In the data rows, 128 means zero.
Here is a table of points, one per row:
[212 149  77   0 141 187 159  63 118 208 172 109 111 142 186 150 121  49 106 105 159 150 116 150 164 159 135  84 114 151 136 152 142 139 168 162 108  76  54  63 103 105 121 132 144 156 133 129 142  90 113 126 130 125 113 199 165 116 106 172 136  87 114]
[145 104  93 145  70  85 144 130  75 116 158 141 145 168 144 115 150 171 178 174  99  98 100 161 137 123 163 117  88  71 126 116 103  94 114  78  96 166 146 122 114 143 146 220 152 148 126 150 155 168 186 168 104 128 111 134 117 157 137  68  67 124 142]
[150 123 126 171 131 130 156 115 123 142 143  76  80 138 166 107 143 133 139 150 140 110  96  72 159 171 133 132 142 171 120 122 122 136 102  97 139 147 166 126 100  87 120 118 137 144 129  97 128 116 135 151 173 137 131 119 105 116 130  97  87 111 164]
[106 151 160 153 158 154 141 113 135 121 107  86 157 127  96  71 131 117 107  71 108 136 184 146 105 107 178 139 130 122 144 202 125 147 131 128 112 126 128 126 108 103 126 173 110 124 105  90 104 150 189 146 127 149 160 188 106 121 189 166 154 132 127]
[111 182 196 116 120 125  23 102 255 158 125 194 157 104 124 193 118  67 111 140 157 179 176 126 124 116  76 110 116 145  94  11  17 141 172 170 123 122 117 133 146 122 100 106 122 169 178 138 202 193 146 116 155 159 110  84  88  89 106 161 117  72 126]
[140 132 132 146 116 127 135 128 116 113 148 134 125 109  92  93 133 113  60 101 119 115 130 149 132  82 118 146 108 131 106 103 156 211 169  96 116 158 129 149 140 189 119 150 133 131 122 125 131  67  90  62  94 150 139 132 122 152 148 145 179 153 109]
[127 113 158 147  93 133 133 101  88 160 179 121 125 179 143 101 111 118 134 169 186 139 116 178 171 118 130 142  68 114 123  89  81 113 119 152 221 102  89 109 137 135  50 106 181 171 143 118 118 120 145 122  86 134 145 144 136 122 156 114 135 131 117]
[173 129 107 193 125 134 142 111  57 115 116 126 104 135 159 131 156 121 108 195 178  98 130 175 128  96 144 196 191 178 134 130 146 168 122 121 112 110  89 131 205 158 127 134 121  86  91 153 112  85 126 122 130 122 171 113 132 143 117  94 131 140  97]
[189 161 114 157 169 150 145 165 126  99 112 143 194  46  58  78  79 131 115 144 131 132 109 125 138 130 155 112 134 134 157 219 163  91 110 184 196 149 130  86  97  60  92 129 112 131 106 103 127 117 137 128 125  69  84 124 156 173 131 130 158 132 132]
[134 114  95 122 133 131 138  93 114 141 175 147 109 153 148 120 115 111 110 113 183 179 129 119 157 144 110  99  90 111 122 122 101 160 145 128 113 135 132 133 120 133  81 131 181 149  87 129 194 143 122 116 108  92 107 181 138 120 139 140 140 142 134]
[ 98 111 101 121 185 137 122 131 153 147 126 165 213 149 118 117 141 150 164 127 137 114 120 161 132 129 115 124 121 140 127 145 121  83  77 130 153 139 128 105  49 115  88  42 154 123 130 138 141 119 103 149 110  91 112 133 153 160 135 112 131 136 123]
[105 193 137  87 116 132 114  78 128 158  96 131  62 132 122 145 124 143 139 152 130 143 127 103 123 159  16 120 136 124  87 121 168 134 122 123 134 136 172 178 133 105 164 124  86  97 122  91 114 122 185 133 160 103  88 111 157 128 104 122 133 113 138]
[ 82 123 153 133 117  72 139 132 109 159 153 174 121 131 105  97 114 123 114 134 150 110 133  93 112 102 170 144 121 102 142 123 130 190 164 117 125 164 112 124 114 135 110 146 163 140 153 155 132 148 155 127 101 114 149 129 124 133 140 112 113 128 136]
[135  72  87 125 101  93 192 190 114  68 104 101 118  80  91 148 145 217 179 152  90 118 121 113 121 108 144 163 132  89 164 168 150  82  85 109 143 127 131  77  88 122 138 125 122  90 123 158 172 150 136 172 175 139 110  83 134 140 108 126 108 140 168]
[142 167 129  90 133 143 132 128 136 113  89  94  93 150 185 130   0 100 146 137  76 119 180 125 162 185 135  13  77 167 131 140 148 185 174 192 135 113 178 145  72  37  66 124 125 130 119  55  81 104 116 100 103 129 132 135 136 102 110 149 138 109 139]
[106 109 109 112 113 113  88 102 132 132 136 139 151 141 107 121 167 122  82  88 132 150 124 138 118  87 155 168 163  71 123 139 124 124 236 134  91  33  89 110 140 156 174 135 155 159 193 183 149 123 127 150 211 146 117 117  64 100 119 130  79  14  83]
[146 166 124 125 204 186 139  97 125 107 126 151 127  77  92 109  98  96  98  63 105 123 135 100 138 149 108 140 178 143  96 120 153 110 112 125 152 151 196 133  96 137 148  73  59 147 156 146  99 107 101 106 127 157  79 108 122  99 119 118 130 151 164]
[110  87 147 161 103 105 156 155 117 168 117  64  91 148 123 124 175 161 119 148 128 108  76 128  86 100 125 134 147 129 183 128 113 130 129 123 120 149 116 132 158 148 122 126 152 141 145 168 138 128 139 142 119 155 160 121  95 101  99 113 127 134 121]
[ 79 116 108 113 109 112  81 149 180 150 104 125 127 114 136 189 132  96 115 119 100  87 101 110 124 119 142 149 139 118  67 113 114  97 141 165 159  89  85 166 176 133 156 136 145 143 143 141 145 206 148 178 167 175 182  75  95  93 125 138 115 131  96]
[ 99 117 120 127 169 171 133 138 140  80  79  85 133 151 152 106 129 163 182  91  27 126 110 122 124 150  32 117 150 154 149 129 122 121 113 124 110 134 134 140 137  94 138 118 108 138 130  96 107 162 138 108 147 175 160 117  62  98 143 160 163 167 151]
[157  53  76 142  78  88 120 104  94 155 196 205 123 166 146 126 162 150 112 161 172 105  81 162 239 131 133 102  48  83 171 114  61 113 135 125  90 120 111  89 126 142 101 122 157 147 152 136 101 131 169 136  80 136 177 172 146 206 119  55  89 126  97]
[130 156 180 107 101 142 133 199 166 118 135 145 188 100 130 125 116 109  96 121 117 139 167 118 112 132 148 159 158 129  98  94 170 149 134 136 128 119 135 130 146 130 153  78 108 154 158 116 105 103  35  70 116 127 100 120 135 125 127 131 114 145 154]
[125 141 140 130 125 119 132 156 113  44  92 129 142 152 101 154 123 130 168 142 117  61 146 140  92  95 144 176 181 131 188 144 171 139 129  88 102 185 170 180 149 146 124 113 122 110 125 125  72  55  90 107 126 137 153  78 124 167 122 116 166 171 116]
[121 126 133 138 133 162 156 129 161 131 136  92 124 164 143  91 149 120 133  72 129  78 109 144 133  99 118 125 147 152 121 151 159 123  98  94  89 109 147 169 134 104 176 167  86 110 108 164 147 126 121 126 139 142 134  98 129 146  75 124 121 161 104]
[104 152 139 110 136  92 138 138 148 150 124 146 134 139 129 210 167 122 111 120 123 159 182 110   9  88 153 137 132 112  66 128 127 118 123 134 126  96 105  62 139 171 170 113 111 123 132 161 181 121 104 142 150 128 136 128 125  71 161 177 129  88 108]
[ 53 125 149 110 103 173 157 137 115 130  95 134 125 141 176 152 152 142 186 161 128 239 171 160  90 108 143 133 150 156 125  89 121 113 120  94 128 173 110 118 205 188 136 101 152 131 107 109 112 131 145 177 175 173 162 110  90 105  49 100  72  72  90]
[148 101 107 139 138  59  10  97 140 133 154 123 109  52 102 161 101 104 120 137 131 125 119 166 147 186 114  49 121 187 148 131  99 133 112 206 215 114 110 133 137 154 147 191 163 177 206  75  99 173  96  73 104  82  94 146 190  88 119 177 247 163  48]
[123 151 209 160 127 122 146 192 121 114  69 116  86 122  85 108 113 142 114 113 145 141  82  99 111 128 109 142 120 139 143 157 139  98  83  87  98 157 181 197 114 125 149 110  68   0  86 174 128 138 136 173 109 137 111 109 159 143 106 117 123 177 153]
[158 134 128 103 197 147  94 132 116 120 118 111 111 103 150 139  92 122 170 127  97 151 166  13 112 206 169 126 130 130  83 103 164  78  79 115  87  87 118 151 126 147 162 164  83  83  38  91  78 121 116 140  98   0  69 181 214 152 255 185 129 153 239]
[128  84 106 176  97 117 140 136 107  92 156 131 151 128 130 131 187 195 124 113 143 109 102 134 140 134 122 141 107  56 165 137 133 117 123 102 117 155 131 125 129 114 138 132 128 106  99 124 125 124  90  75  91 137 144 153 124 173 128  90 108 134 149]
Along one direction, these points spread out more than along any other. Take the direction at right angles to it along which they spread out most. Go by this last direction. How many in every 100 of the points above lie lower along it than each point below? Round to a whole number. More than half of the points above lie lower than the first one.
[212 149  77   0 141 187 159  63 118 208 172 109 111 142 186 150 121  49 106 105 159 150 116 150 164 159 135  84 114 151 136 152 142 139 168 162 108  76  54  63 103 105 121 132 144 156 133 129 142  90 113 126 130 125 113 199 165 116 106 172 136  87 114] -> 90
[157  53  76 142  78  88 120 104  94 155 196 205 123 166 146 126 162 150 112 161 172 105  81 162 239 131 133 102  48  83 171 114  61 113 135 125  90 120 111  89 126 142 101 122 157 147 152 136 101 131 169 136  80 136 177 172 146 206 119  55  89 126  97] -> 27
[123 151 209 160 127 122 146 192 121 114  69 116  86 122  85 108 113 142 114 113 145 141  82  99 111 128 109 142 120 139 143 157 139  98  83  87  98 157 181 197 114 125 149 110  68   0  86 174 128 138 136 173 109 137 111 109 159 143 106 117 123 177 153] -> 20
[111 182 196 116 120 125  23 102 255 158 125 194 157 104 124 193 118  67 111 140 157 179 176 126 124 116  76 110 116 145  94  11  17 141 172 170 123 122 117 133 146 122 100 106 122 169 178 138 202 193 146 116 155 159 110  84  88  89 106 161 117  72 126] -> 87
[128  84 106 176  97 117 140 136 107  92 156 131 151 128 130 131 187 195 124 113 143 109 102 134 140 134 122 141 107  56 165 137 133 117 123 102 117 155 131 125 129 114 138 132 128 106  99 124 125 124  90  75  91 137 144 153 124 173 128  90 108 134 149] -> 10
[105 193 137  87 116 132 114  78 128 158  96 131  62 132 122 145 124 143 139 152 130 143 127 103 123 159  16 120 136 124  87 121 168 134 122 123 134 136 172 178 133 105 164 124  86  97 122  91 114 122 185 133 160 103  88 111 157 128 104 122 133 113 138] -> 70
[104 152 139 110 136  92 138 138 148 150 124 146 134 139 129 210 167 122 111 120 123 159 182 110   9  88 153 137 132 112  66 128 127 118 123 134 126  96 105  62 139 171 170 113 111 123 132 161 181 121 104 142 150 128 136 128 125  71 161 177 129  88 108] -> 57
[173 129 107 193 125 134 142 111  57 115 116 126 104 135 159 131 156 121 108 195 178  98 130 175 128  96 144 196 191 178 134 130 146 168 122 121 112 110  89 131 205 158 127 134 121  86  91 153 112  85 126 122 130 122 171 113 132 143 117  94 131 140  97] -> 17
[106 109 109 112 113 113  88 102 132 132 136 139 151 141 107 121 167 122  82  88 132 150 124 138 118  87 155 168 163  71 123 139 124 124 236 134  91  33  89 110 140 156 174 135 155 159 193 183 149 123 127 150 211 146 117 117  64 100 119 130  79  14  83] -> 37
[ 53 125 149 110 103 173 157 137 115 130  95 134 125 141 176 152 152 142 186 161 128 239 171 160  90 108 143 133 150 156 125  89 121 113 120  94 128 173 110 118 205 188 136 101 152 131 107 109 112 131 145 177 175 173 162 110  90 105  49 100  72  72  90] -> 23
[135  72  87 125 101  93 192 190 114  68 104 101 118  80  91 148 145 217 179 152  90 118 121 113 121 108 144 163 132  89 164 168 150  82  85 109 143 127 131  77  88 122 138 125 122  90 123 158 172 150 136 172 175 139 110  83 134 140 108 126 108 140 168] -> 0
